Each path below is one point turned by a fixed rotation once a step. After each direction that follows a path, write how fast that rotation turns it, in degrees each step (0 if it stays still).
Each turn is a multiple of 5 degrees from 10 to 175, or 0.
Each row of a path follows its step; steps can be skipped.

step 0: [-21.2   3.9 -25.0   1.2  16.4 -23.7   4.9  15.8  -1.6   5.3   3.6 -15.8
   4.7 -14.1   0.9   6.5  13.9  -2.0  26.0   1.6   4.6   2.9  -3.0  19.1
  -8.2  -3.3 -40.2   3.5   9.1  -8.9 -11.1  -5.5  25.1  -5.4   1.1   8.3]
step 1: [  4.6  -2.1  -3.9   2.1   2.1 -13.5   1.8   5.9 -14.0  -6.7  21.4  -2.0
  19.8   1.0  15.3  18.8   3.0   0.2  -2.2  18.9 -22.3  -6.1  -9.1  -7.5
 -32.8  13.2  15.3  20.5 -17.5 -17.6 -10.0 -24.7   7.4  -3.3   1.9  21.3]
step 2: [ -3.6   3.4  -3.7   4.2  20.7  -9.5  -7.0 -24.4  -6.2 -14.7   9.1  16.3
   1.7  13.2 -19.5  13.2   1.8  21.7  30.7   2.0  20.2   4.7  -4.0   1.8
 -27.2   6.1 -10.0  -6.9   0.3 -20.1   9.2   6.6  25.1  12.9   6.2   4.0]
step 4: [  9.9 -13.4   0.8   4.3   0.6 -17.9  14.1   6.8 -16.1 -17.6  15.3   2.5
  13.1  -4.9 -15.3  -9.3   8.2  -6.2   9.6  20.2   8.9  11.1 -20.4   3.1
 -14.2   6.0  -3.4  11.0 -11.8  -2.8 -17.8 -14.1  28.4  20.4 -31.3   7.6]
step 6: [-18.8  -7.8 -11.4   8.8  15.3   6.2   3.6  11.7  -3.5  -2.9  -3.7 -20.7
  10.5   6.5  -9.7  25.0  15.0  -8.6  -1.1   3.2  10.4  12.4 -12.3   8.8
 -18.3  16.8  21.2  25.2  11.8 -11.9   1.0   9.5  32.1   5.5   4.5  19.4]
step 8: [ -0.8  -1.0   6.5  21.3  28.6   2.2   9.9  17.1 -23.9 -21.7  12.8  -8.1
   8.2  11.3 -11.9  22.3  13.9   4.3  -3.6 -17.3  -9.4 -11.4  -3.1  -9.2
 -33.7   3.5 -17.9  -7.1  -0.8 -10.3 -17.3   1.2   7.8  -3.1  -9.3  -5.4]
step 9: [-11.8  -7.5 -18.5   1.7   8.1  -8.7  11.1 -12.4   4.9 -11.0  -5.7   2.8
  13.1 -14.8  -0.7  -3.5   7.6 -14.7  -0.1  22.6   9.0  13.6 -30.0 -16.0
 -34.4  11.5  14.2 -16.5   1.1 -18.3   9.7  19.3  16.4  -7.4  -7.3   6.5]
step 10: [ 22.6  -3.8  -7.6 -15.7  17.2  -9.9  12.4   5.4 -19.1  -7.2 -14.7   4.6
   7.0   8.5   0.4   4.4  11.1  -0.1  -4.1  -7.3  21.8  16.1  -3.7  13.4
 -13.0  24.9 -23.0   8.4  16.2  -8.9 -10.6 -22.8  26.4 -19.5   2.6  -2.5]
step 14: [  8.7 -18.2 -22.5  14.7  12.5   8.2  15.0   5.2 -11.8 -24.1  -7.7  15.3
  22.0  25.2 -11.2 -10.5   2.7  21.3  15.4  14.1   5.3   4.6  -0.5  -7.2
 -28.4   3.4  -3.2  -0.1  -7.0  -1.2  20.3  -5.3  18.5   9.2   4.2   3.8]
step 15: [  4.0  14.5  -6.7  18.9   6.7 -23.8   0.3  10.3 -23.8   2.3 -15.1  -8.3
   6.3 -21.9 -17.0   6.6 -17.8  -0.1   1.4   5.1   8.7   3.0 -31.1  11.0
 -28.8   4.0 -24.4 -15.5  10.5   3.8  -9.5   1.8   9.4  -8.5   9.1  -1.9]
step 16: [-16.4 -15.6 -32.1   2.2   4.7 -20.5   6.3  23.9 -13.9 -10.2   5.4   3.0
  12.4   9.7  13.6   3.6   6.2  -7.8  -7.8  11.7  -5.5  18.5  -1.6   2.6
  -2.6   3.6  -2.5  -4.7 -15.6 -18.2 -20.2  -8.6  32.3  -1.1 -17.9  15.3]
[  8.3   6.8   1.9  -0.7  -1.1 -10.0  -6.8   5.7   8.4  -5.7  -8.0  -4.1
  -4.1  -3.8   3.1   4.4   5.3   3.3  -2.2  -7.9  -4.1  -0.9   2.8  -4.3
  -2.6  -2.0  -4.8  -2.9   8.4   0.3  -1.4  -4.1   4.1   3.9   5.3  -3.0] | 145
[  4.0   0.9  -0.6  -2.5   0.8  -4.9  -2.1  -6.5  -1.6   5.9  -5.6  -4.7
  -0.1  -3.9   6.2   2.6  -1.4  -1.9  -4.1   8.2  -9.6  -1.1  -5.6  -2.3
  -2.6   0.5   6.6  -9.4 -10.0   3.8   7.0  -4.2  -5.5  -6.9   5.4  -0.7] | 175
[  0.5  -8.9   4.4  -3.8   7.3   4.0   1.6  -1.5   7.1   5.5   8.5   1.7
 -10.4  -3.6  -2.8   4.1   5.9   1.3   1.6  -0.9  -0.2   5.8  -4.9   3.2
  -6.6  -7.1   6.7  -1.9   1.0   5.9  -7.9  -5.8   1.5   3.7   3.0  -0.2] | 20
[-1.4 -6.0  3.8 -6.5  1.1 -6.5 -7.2  0.5 -4.7 -9.2  3.1 -5.7 -1.8 -1.8
 -4.4  7.4 -4.8 -6.5 -3.3  4.4  0.3  5.5  5.5  3.3  0.9  2.1 -0.9  4.2
 -7.1  3.8  2.2  7.7 -1.2 11.3  2.9 -4.5] | 25
[ -4.7  -3.7  -4.1  -5.3  -0.6  -2.3   2.2   2.0   1.1   6.5   1.4  -6.0
   3.6  -4.9   3.0  -3.9  -5.9   5.2 -13.7   0.0   5.3   6.6  -6.8  -1.3
   6.3   4.4  -6.3  -0.8   3.5   5.4   1.3  -7.4   7.1   3.2  -4.9  -2.6] | 65
[  6.5   8.9   8.9   3.9   1.8   2.5  -2.3   3.0  -3.4   5.4  -0.9  -4.8
   0.4  -1.6 -11.3   7.1  -6.8  -3.4  -4.8  -4.3   0.2  -3.8  -7.1  -2.4
   3.2   2.2   9.3   3.4  -2.8  -3.9  -3.9  -1.5   5.8   1.4  -5.6   4.3] | 155
[-6.1  3.2 -6.5  0.9  9.7  9.1 -0.4 16.7  2.7 -2.6  3.4 -5.3 -0.5  2.6
  6.0  0.8  2.9 -1.6 -3.8 -1.4 -6.1  0.2  5.8 -5.0  1.5  3.5  3.7 -2.3
 -6.0  4.3 -0.9  2.0  0.5 -1.0  0.6  5.8] | 140

step 1: [  3.2  -7.6  11.7   5.6  30.0   4.1  19.9  21.1  11.9   7.2   1.3  -4.2
 -11.0   7.5  -7.9 -28.1  32.8   5.7   2.2  30.7   6.7  -7.7   6.9  -7.5
  17.3  19.0  -8.8  16.9  13.3  -2.1  24.8   5.5  16.7 -11.0  19.1   5.4]
step 3: [-13.7  -7.3  17.9  13.8   2.4   7.1   5.1   7.2  -8.5  25.5 -12.7  -2.5
  14.3 -22.0  -2.8  14.5   7.6 -10.1  27.2 -26.7  -0.1   5.0  -1.7 -12.8
  -3.1  28.6 -24.5  -6.6 -15.9  15.6 -17.9 -15.0  -2.8 -27.9   3.5 -19.9]
step 4: [  0.1  31.3  -4.9  20.3 -10.5 -17.7   5.5 -26.5  20.8  -1.2  -0.9 -12.6
  -4.0   4.2  25.7   3.4   9.4   9.7   2.8  -2.3  18.2 -10.7  -1.7  18.3
  -2.2   4.1 -28.1  16.2  16.9   7.4   8.5  20.8   9.1 -20.6 -11.1 -28.2]
step 5: [  5.3 -20.3  23.0  13.1 -11.6 -21.2  12.0 -24.6 -23.0 -27.6  12.5 -10.0
 -23.3  -2.8 -19.2  10.1  11.0  -8.3   2.3  -4.3 -15.4 -19.7  -3.0   1.7
  14.1   3.9  18.9   6.0   7.1 -18.9   0.9 -10.1   5.9   3.3 -14.6 -29.4]
step 6: [-13.0  11.5  22.7   8.0  13.6 -17.0 -13.6   0.6  -1.7  -2.2 -18.6 -15.8
  12.6 -21.5 -10.7  13.0  -4.5  16.2   5.0 -17.3   7.0  10.7  -6.5  13.1
  42.5   6.9  18.1  -0.8  -6.1  -4.9  -0.9  22.2 -23.6   8.5 -14.0  22.4]
step 7: [  5.9  12.2  -2.5 -13.0  30.0  -8.6  10.5  18.1   6.1  -2.6   0.4 -15.2
  12.1  19.1  -9.2   3.0   7.0 -29.3  -0.8 -10.2  18.7 -19.5   1.7  35.4
  14.9 -31.2 -19.3 -19.7   1.2   0.3  -6.4 -18.2  -5.2  -0.4 -11.5  -3.9]
step 8: [ -7.6 -15.8  -5.4 -23.8  15.4   8.9  22.6  -3.1  12.2 -18.0 -12.9  -0.6
   2.1  -5.5  10.3  20.2  17.1  13.1   1.0   0.0  -3.2   8.2  10.0 -11.5
 -11.1  -0.2   4.4 -19.2  52.7 -14.3  17.1 -13.5 -10.1  -0.1 -18.1   4.0]
step 12: [-20.5  -6.7   2.2  47.4 -17.0  -8.0  16.3 -11.6  -9.8   6.9  -8.7   1.9
  22.9   5.5  13.3 -15.6  -6.1   6.1  16.8   7.2 -19.4  -0.4 -22.9   4.8
  17.0   4.8 -21.3 -20.8  16.0  -6.0  17.3  -2.4   8.2  -6.2  13.1  -5.1]
step 13: [ 14.9  18.9  -4.7   8.1   8.9 -13.6  13.2  11.3  -7.4 -37.3 -24.5   6.0
  -4.4  -3.5 -12.3  -1.7  27.2  -2.2  15.6   6.5  -6.4  12.0   9.9  15.1
  17.2  15.4   1.2  16.6 -13.4  -8.3   3.8  20.0  15.3  -6.5  21.0 -30.2]
step 14: [-18.2   3.0  12.6   9.8   0.0 -33.3 -10.5  -1.1   8.1  10.3  -7.3  -2.0
  -0.2 -18.9 -21.6  21.1  13.4  -7.2  -9.4  11.7   5.9  23.5  -2.9  17.0
   3.1  -8.4  18.2   6.4  -3.1 -10.6  -5.3 -26.5  27.2 -25.7 -27.7   7.2]
step 16: [  6.1 -17.2   1.8  -7.1  -5.9  -7.1  14.7 -12.2 -12.7  -1.1 -11.5  -3.7
   5.9  -6.9  26.0  38.4  17.5   4.6 -35.0   2.0  20.3 -11.4  22.9  24.1
   9.2  -8.0 -23.6  -4.8   7.6   4.7   9.8  13.7  -9.0   8.2  -1.3 -18.3]
[  5.8  -3.6   4.5   1.5 -12.2  -2.2  -1.8  -0.6   3.0  -4.4   2.2   0.3
  -5.9  -2.8   1.9  -1.8   8.5   9.6   3.2   5.4  -6.2  -6.5   6.5   4.5
   3.1   0.1  -3.6  -5.5   2.6   1.5   1.0  -5.5  -6.0   3.0   7.4   6.8] | 100
[ 3.6 -2.8  1.8  3.2 -4.7  4.3 -0.1 -1.0 -6.1  0.8  3.0 -1.2 -8.9  0.5
 11.1  4.4 -5.4 10.7 -5.6 -5.3  5.8 -7.0 -6.4 -1.4  1.3  4.3 -2.3  4.1
 -1.6  1.7 -9.5 -0.1  5.3  2.7 -6.1 -3.4] | 60
[  1.8  -6.8   1.8  -9.6   7.0   2.0 -10.9   1.7   3.3  -0.2   3.9  -0.7
  -1.5   1.6   5.9  -1.4  -9.3   0.8   1.5  -0.5   0.6   2.6   3.7   2.8
   8.4  -6.9   1.1  -1.5   8.2  -5.6  -1.0  -2.1  -9.6   3.1  -1.3  -7.6] | 35
[ -2.4 -14.3   4.9   5.1  -4.4  -1.5   1.3   0.9  -2.5   2.0   0.7   1.9
   1.6   2.7  -8.7  -4.4  -3.9  -7.7  -7.9  -2.1  -5.5  -0.9  -3.2   1.5
  -0.3  -4.6 -10.6  -1.7  -0.4  -2.3  -1.0 -11.4   3.7  -0.6  -4.4  -1.7] | 155
[  4.9  -1.3   1.0  -0.1   7.2   2.0   1.5   8.0  -7.7   2.7   5.8  -0.5
  -4.2   2.5  -1.9  -3.8   8.4  -6.6   5.5   2.7   0.2 -10.6   1.1  -2.7
  -0.4   2.6   6.3  -3.0  -9.4   2.3  -3.3  -5.4  -4.6  -1.7   1.8 -10.7] | 175

step 1: [-24.3  -7.6  -8.4   9.7   4.4   8.3  -6.1 -13.6  -4.1  30.9   9.7   0.1
  17.3  -4.6 -12.7  -6.5 -18.5  -0.8   1.3   3.4 -12.9  -0.9  16.6  21.9
 -15.4  -8.4 -14.2  26.1   5.2 -44.5 -13.8  20.7 -16.1  -7.5   3.4   1.8]
step 2: [-15.6 -23.2   5.3 -20.0  -4.9   4.9  27.1 -17.3  22.2   0.6 -13.7  17.7
  -9.7   9.5   5.9   0.4 -20.8 -11.3 -17.4  -2.5 -19.2 -13.2   6.6  14.1
  -2.4  -7.1   2.2   7.2 -13.4  14.7   7.7  24.0 -10.1 -23.2 -32.4 -10.6]
step 3: [ -5.5 -39.7   5.1  16.2 -14.0  -7.0   3.7 -20.7   3.6  12.2   0.3   8.1
 -15.1   6.3 -17.4  -8.0 -21.4  -3.6  28.7 -22.3 -18.9  14.5  -1.7   6.9
  -0.4  21.3 -10.4  -6.3 -28.7  -6.1  -6.7 -14.4  -0.4  -4.8  19.9  -9.6]
step 5: [ 28.9  -3.7   2.8  -9.9  -4.2  -7.9  10.5  -0.4  -3.7   5.9   3.8  29.2
  14.4  17.3  -3.3   9.3  -2.3   6.8   7.8   6.4 -29.1  13.9   9.9   3.0
 -23.4  16.1 -44.4   3.4  -6.1   1.0 -16.0  12.7   4.1  24.9 -15.3  -7.6]
step 6: [-21.3   4.4 -23.3 -12.6 -12.6   4.4   8.0 -10.2  -0.6   2.6 -10.6  15.2
   5.8   3.6  19.9 -39.2   3.4   3.9  26.5  -6.4  -7.2  -5.5 -26.1  13.2
 -22.3 -21.3 -15.7  21.2  -5.0 -14.8  -1.4  12.2 -14.4  12.9   6.8  -9.9]
step 8: [  0.4 -13.5  -2.3  -8.3  16.8 -10.2   0.0 -17.9  -5.4  14.0   7.0  10.6
   5.1 -15.1  21.0   0.4  -4.6  -9.2  43.2  -7.1 -21.9   7.6  -9.5   9.9
   2.9  12.6  -6.8 -38.6  18.7  -5.8  -3.1   9.0 -23.0  -9.7  23.3   0.9]
step 10: [  4.4   7.1  15.7 -23.4  -7.0  -7.9   4.4  -5.1  13.4   1.1  32.4  -6.2
  19.2 -19.2   1.3  -1.2 -24.4   6.9  20.9 -16.8 -11.7  23.7   5.5  -8.4
 -23.5   6.8 -23.3  18.4 -12.8   9.9   9.8  16.3 -16.0  -1.0  -4.7  23.1]
step 11: [ -8.5   2.5 -10.1 -11.1 -24.2  14.1  13.3   2.9  33.7  15.4  10.6   0.5
   2.6   3.9  44.5 -22.8  -4.6 -16.9   3.7 -29.3 -18.7 -10.4  -5.2   5.4
  14.4  -0.3  -5.8  10.1   5.8  -5.2  -0.3  -6.9  21.7  -1.8   7.6  10.6]
step 12: [ 21.2  -0.9  -6.8  27.9 -22.3   8.9  18.3 -22.3  -1.1  -1.2  28.9  18.1
 -15.2 -17.0   0.2  -7.7  -0.6   3.1   0.0  -9.1   2.8  18.1  19.0  35.5
   3.8  25.5  -1.4   7.6  16.8  -7.1   3.2  12.6  -4.5  -5.3  -6.1  17.7]
step 16: [ 19.3 -25.5  -5.2  12.1 -21.0  12.8  -3.1  -0.7  23.2 -12.3 -19.4   1.8
   4.1  16.6  18.8   6.5  -9.3 -33.8   0.5   1.7 -18.1 -21.4  -0.1  12.9
 -14.4  14.2 -11.0 -13.2   4.1 -16.0   7.8  -4.7   2.7  18.6  -2.9  31.3]
step 17: [ 19.8 -19.6 -10.1   3.8 -13.4 -12.9  -7.4   9.3   6.9  -9.9  10.9  -1.4
 -10.8 -10.9   0.4 -12.4   9.2  -1.2  14.5  -3.5   8.0  -3.4  14.3  29.9
 -27.1  -2.8  11.9  12.1   1.0 -22.6  22.8   5.6 -37.7 -25.5  21.2  -1.5]
[  1.6   7.6  -1.7  -3.4  -2.0  -4.2   1.6   5.1   0.6  -2.0  -3.8   3.4
  -4.4  -3.5   3.7   2.5   0.6  -9.4   3.6  -0.7  -3.5 -14.4  -1.4   1.1
   9.8 -12.7  -0.2   2.8  -2.6   5.3  -0.2   3.1   3.6  -5.1  -1.4  -3.9] | 160
[ -4.1  -9.9  -1.6  -1.0   0.6  -6.4   0.1  -1.5   2.4  -0.4  -7.0   4.8
  -2.7   3.5 -10.5   5.9   2.5   3.3  -7.7  -0.4  -4.6  -9.0   3.8  -0.2
  -5.3  -3.8  -0.9   1.1  -6.0  -9.8  -4.9  -5.5  -5.9  -1.5  -0.1  -5.4] | 20
[-3.1 -5.9  1.6  1.6 10.5  6.6  7.8 -3.9 -6.8  0.9 -1.5 -0.5 -0.7 -0.3
 -4.8  5.0 -4.8  1.2  3.9  2.1 -5.2  2.0 -4.5 -4.0 12.5  0.9  8.6 -5.0
 -8.5  4.8  1.8  1.0 -6.3 -2.5  2.0  1.2] | 65
[-5.5  0.4  4.0 -5.8 -6.4 -2.3 -6.3  0.7 -9.2 -4.4  0.2 -4.9 -1.7  2.1
  0.0 -1.4 13.2 -6.4  0.6 -1.9 -8.5  7.6  0.1  0.5  5.5  3.4  2.1 -0.5
 -4.2 -7.8  0.1  2.4 -0.4 -2.5 -9.9  2.7] | 0
[ -0.9  -3.9  -3.8  -3.0   4.7   3.7  11.1   6.3   8.0  -3.0   1.5  -7.8
  -2.2  12.2   6.2  -3.7   4.7  -2.5 -11.3   2.0   0.7  -2.5  -5.3  -2.4
   0.6   3.4  -0.6  -5.5  -0.3   1.0  -1.1   2.3   5.4  -1.3  -4.1  -4.3] | 160
[ -7.7   6.8   1.4  -3.0  -5.8  -1.7   7.6   2.3   0.8  -3.7   1.9   7.1
  -2.9   5.6 -14.9  -4.2  -0.2  -5.7  -0.9   2.3   4.8   3.9  -2.4   1.4
   2.1  -1.1  -0.6  -3.3   2.3  -3.1   1.3   4.4   2.3   1.3  12.4   6.0] | 125
